In the rows, zero is written as 128.
Each path is a new rotation, seen through one point. The rows after it are directions, each followed by how far the rotation turns it, in deg/step (0 if it stays put).
Each turn is a multiple of 5 degrees from 10 to 175, or 0.
Rotation 1:
[120 127 122 134 115 115 128 138 117 136 129 134 110 139 144 104 117 117
 128 124 136 136 129 121 123]
[129 128 134 132 126 114 132 132 114 139 132 133 106 127 133 100 133 122
 129 114 139 136 131 133 127]
[130 130 128 138 135 112 148 129 119 137 141 128 121 133 132 108 130 130
 135 119 143 145 140 134 125]
[120 130 130 134 123 109 141 128 119 135 146 129 134 130 145 108 121 123
 125 131 136 152 126 127 123]
[131 119 132 127 117 117 130 120 112 131 143 124 128 135 145 106 130 111
 122 117 135 143 121 127 124]
[132 116 132 137 125 123 136 126 121 135 141 126 118 149 139 113 127 112
 130 111 136 143 132 134 139]
[121 116 135 140 133 112 134 138 130 140 140 132 116 135 132 116 131 115
 125 124 133 154 131 125 140]
[126 122 126 130 137 112 130 127 124 138 143 131 119 129 133 117 139 112
 123 121 139 153 130 111 119]
[127 141 124 135 129 123 131 115 123 131 148 132 115 141 139 118 128 106
 130 124 138 146 131 120 125]
[123 139 139 130 122 118 130 121 123 130 153 124 111 132 133 110 134 110
 124 131 131 141 131 129 144]
[127 121 131 123 127 113 137 126 122 130 150 113 120 136 129 117 142 117
 123 126 133 141 144 118 142]
[120 122 121 129 124 113 136 131 123 129 142 122 121 148 136 121 123 113
 125 132 132 142 144 106 131]
[117 127 129 126 121 113 123 130 114 132 131 132 106 137 136 111 124 108
 119 130 129 135 134 109 130]
[129 132 131 127 132 114 133 123 109 132 132 131 102 135 125 111 135 116
 128 118 135 132 145 121 133]
[122 138 130 133 136 108 147 126 114 131 140 132 115 135 126 115 123 127
 129 133 133 141 150 125 135]
Speeds:
[128 139 129 128 131 127 130 122 127 127 132 130 129 122 127 127 130 130
 130 131 130 130 128 131 124]
60
[126 124 129 129 133 124 134 133 132 130 130 126 131 126 123 130 131 134
 128 130 128 132 133 128 132]
90
[130 124 128 131 132 131 126 125 132 129 133 130 131 127 128 133 129 123
 126 125 128 135 122 131 130]
25
[123 130 125 127 127 118 125 127 127 134 130 129 129 130 132 131 130 126
 127 124 133 126 130 131 131]
0
Rotation 2:
[128 135 132 116 138 127 121 124 117 136 140 136 132 132 122 105 129 137
 108 138 133 129 129 130 137]
[124 150 139 121 141 132 113 120 114 130 132 131 135 122 117 119 123 136
 118 131 135 134 128 139 127]
[115 141 141 113 138 134 121 121 119 133 132 146 136 118 128 127 134 139
 112 134 134 128 132 122 126]
[118 134 130 116 135 128 115 122 122 125 139 139 133 128 128 110 136 131
 109 138 140 129 134 131 138]
[122 151 130 121 138 131 106 119 125 124 133 136 133 123 121 121 132 129
 117 124 137 135 135 140 128]
[116 143 130 116 136 131 116 117 126 135 136 149 131 119 133 128 140 133
 116 129 128 129 139 125 122]
[122 135 124 118 136 124 119 119 126 131 142 143 127 131 131 110 141 126
 108 136 128 129 135 138 130]
[128 153 126 124 142 127 112 121 126 132 139 135 127 124 121 117 135 131
 114 121 126 137 130 140 121]
[123 143 130 120 138 129 120 119 119 143 139 142 129 116 133 124 137 137
 115 133 120 131 131 125 113]
[125 132 132 118 140 124 125 122 117 131 140 136 127 128 133 107 139 131
 104 140 124 130 126 139 122]
[129 147 135 121 141 129 113 127 121 130 133 127 128 122 120 111 131 138
 110 125 129 140 123 135 119]
[123 139 138 116 136 132 113 118 116 136 130 137 133 116 133 118 130 142
 118 137 126 130 132 121 113]
[124 129 141 113 136 129 119 121 120 123 130 141 131 129 131 107 134 133
 109 139 131 126 130 137 123]
[130 145 137 114 138 133 109 125 127 125 128 139 129 126 117 109 130 138
 113 120 135 131 131 133 127]
[125 142 134 115 135 132 110 115 120 139 130 146 134 122 126 118 127 139
 123 132 128 122 143 126 121]
Speeds:
[128 131 129 125 128 130 129 132 132 130 127 130 127 125 126 132 131 132
 126 120 128 130 126 119 127]
125
[130 135 126 132 128 129 121 126 126 131 127 123 130 124 125 130 123 129
 135 126 128 130 130 129 125]
115
Rotation 3:
[124 115 135 129 148 115 109 128 129 129 136 109 131 119 115 130 133 140
 129 116 127 122 140 118 122]
[128 124 133 130 145 116 110 131 119 126 134 111 142 114 114 130 134 140
 124 118 132 119 145 125 125]
[134 121 137 129 136 119 107 130 120 128 138 114 138 112 120 123 140 139
 123 109 129 121 141 125 119]
[130 118 136 128 135 121 108 122 122 127 134 110 138 111 118 131 137 137
 136 107 129 131 140 121 123]
[123 123 138 129 141 125 106 120 120 125 128 112 149 115 122 128 139 137
 133 114 135 127 137 121 120]
[122 117 138 130 144 122 104 121 129 128 135 115 139 120 125 121 139 139
 130 112 129 124 134 116 115]
[120 116 136 129 150 117 107 125 129 128 133 109 133 120 116 131 132 139
 133 117 128 123 139 117 123]
[125 124 135 131 149 117 109 131 122 127 133 113 141 117 116 127 134 141
 123 120 132 117 142 123 122]
[133 118 136 129 138 116 108 132 123 130 140 112 133 114 118 124 138 140
 123 110 128 121 141 124 120]
[130 120 135 128 136 119 110 124 118 127 133 110 139 111 115 133 136 137
 133 109 130 129 143 124 126]
[126 124 138 130 137 125 106 121 119 125 131 114 149 113 122 124 140 137
 130 112 134 126 138 123 120]
[123 115 139 128 141 123 104 120 129 128 133 113 138 117 124 123 139 137
 134 109 128 127 134 117 116]
[119 117 136 130 150 120 107 121 127 128 130 110 139 120 119 131 133 139
 135 118 130 125 138 116 122]
[122 122 136 131 149 118 107 129 125 128 133 112 141 118 119 124 136 141
 123 120 132 116 139 123 119]
[130 117 136 129 143 115 109 132 126 130 139 111 130 116 116 127 136 140
 124 112 126 121 142 122 120]
Speeds:
[129 130 131 131 127 127 128 133 131 124 127 125 125 129 126 127 135 122
 127 132 133 134 130 124 127]
0
[130 130 130 129 127 129 126 130 129 129 130 132 130 129 133 119 133 129
 121 127 128 124 125 129 122]
125
Rotation 4:
[146 111 136 117 129 120 132 138 105 127 130 127 120 118 127 131 118 138
 129 132 118 131 124 120 134]
[135 125 145 117 121 120 127 137 107 129 109 132 119 131 122 138 115 127
 124 123 117 128 124 135 128]
[140 123 133 124 129 112 134 136 100 133 132 133 116 124 123 123 117 126
 125 127 124 139 119 138 130]
[138 121 134 120 119 124 129 122 108 121 119 132 116 117 115 136 119 133
 129 130 112 131 117 130 119]
[145 120 142 120 138 115 131 137 113 131 121 131 123 116 115 126 123 138
 128 119 116 135 123 132 132]
[141 112 138 116 122 126 131 139 103 124 125 126 118 124 128 137 115 130
 128 133 117 130 125 122 132]
[136 129 143 121 125 112 129 134 107 135 111 134 119 128 121 131 115 127
 122 121 120 131 123 140 127]
[141 117 129 122 127 118 134 130 101 127 135 132 116 121 118 126 121 126
 128 130 121 140 116 135 125]
[138 125 140 120 125 122 128 126 113 125 112 132 117 113 112 134 119 138
 131 127 112 129 121 128 121]
[147 113 140 117 138 115 132 140 109 130 127 128 124 122 123 130 123 135
 127 123 118 134 124 129 137]
[135 120 142 118 117 127 130 140 103 126 117 130 115 126 125 138 113 124
 128 132 119 129 124 127 128]
[138 128 136 123 128 106 131 129 104 135 121 134 119 126 121 127 118 131
 122 122 122 135 118 142 128]
[141 115 132 121 125 127 133 128 105 121 132 132 116 117 114 132 122 127
 132 130 115 138 115 131 121]
[140 126 144 120 132 115 129 133 114 131 111 130 120 112 117 131 119 142
 128 125 115 128 125 126 127]
[146 110 137 115 130 120 131 141 105 127 129 128 124 130 127 135 121 129
 126 126 117 133 123 130 135]
Speeds:
[129 125 129 128 133 132 129 134 130 128 132 130 129 130 123 127 133 121
 128 122 127 133 127 133 130]
145
[131 127 127 128 132 129 128 123 132 125 129 128 129 120 122 127 132 135
 131 128 124 129 126 125 125]
80
[127 125 122 125 128 130 129 131 130 137 125 126 130 129 127 127 130 130
 134 133 130 124 125 132 125]
0
[127 135 132 131 133 122 128 131 131 134 124 129 128 124 127 123 127 131
 127 125 131 128 130 130 130]
155
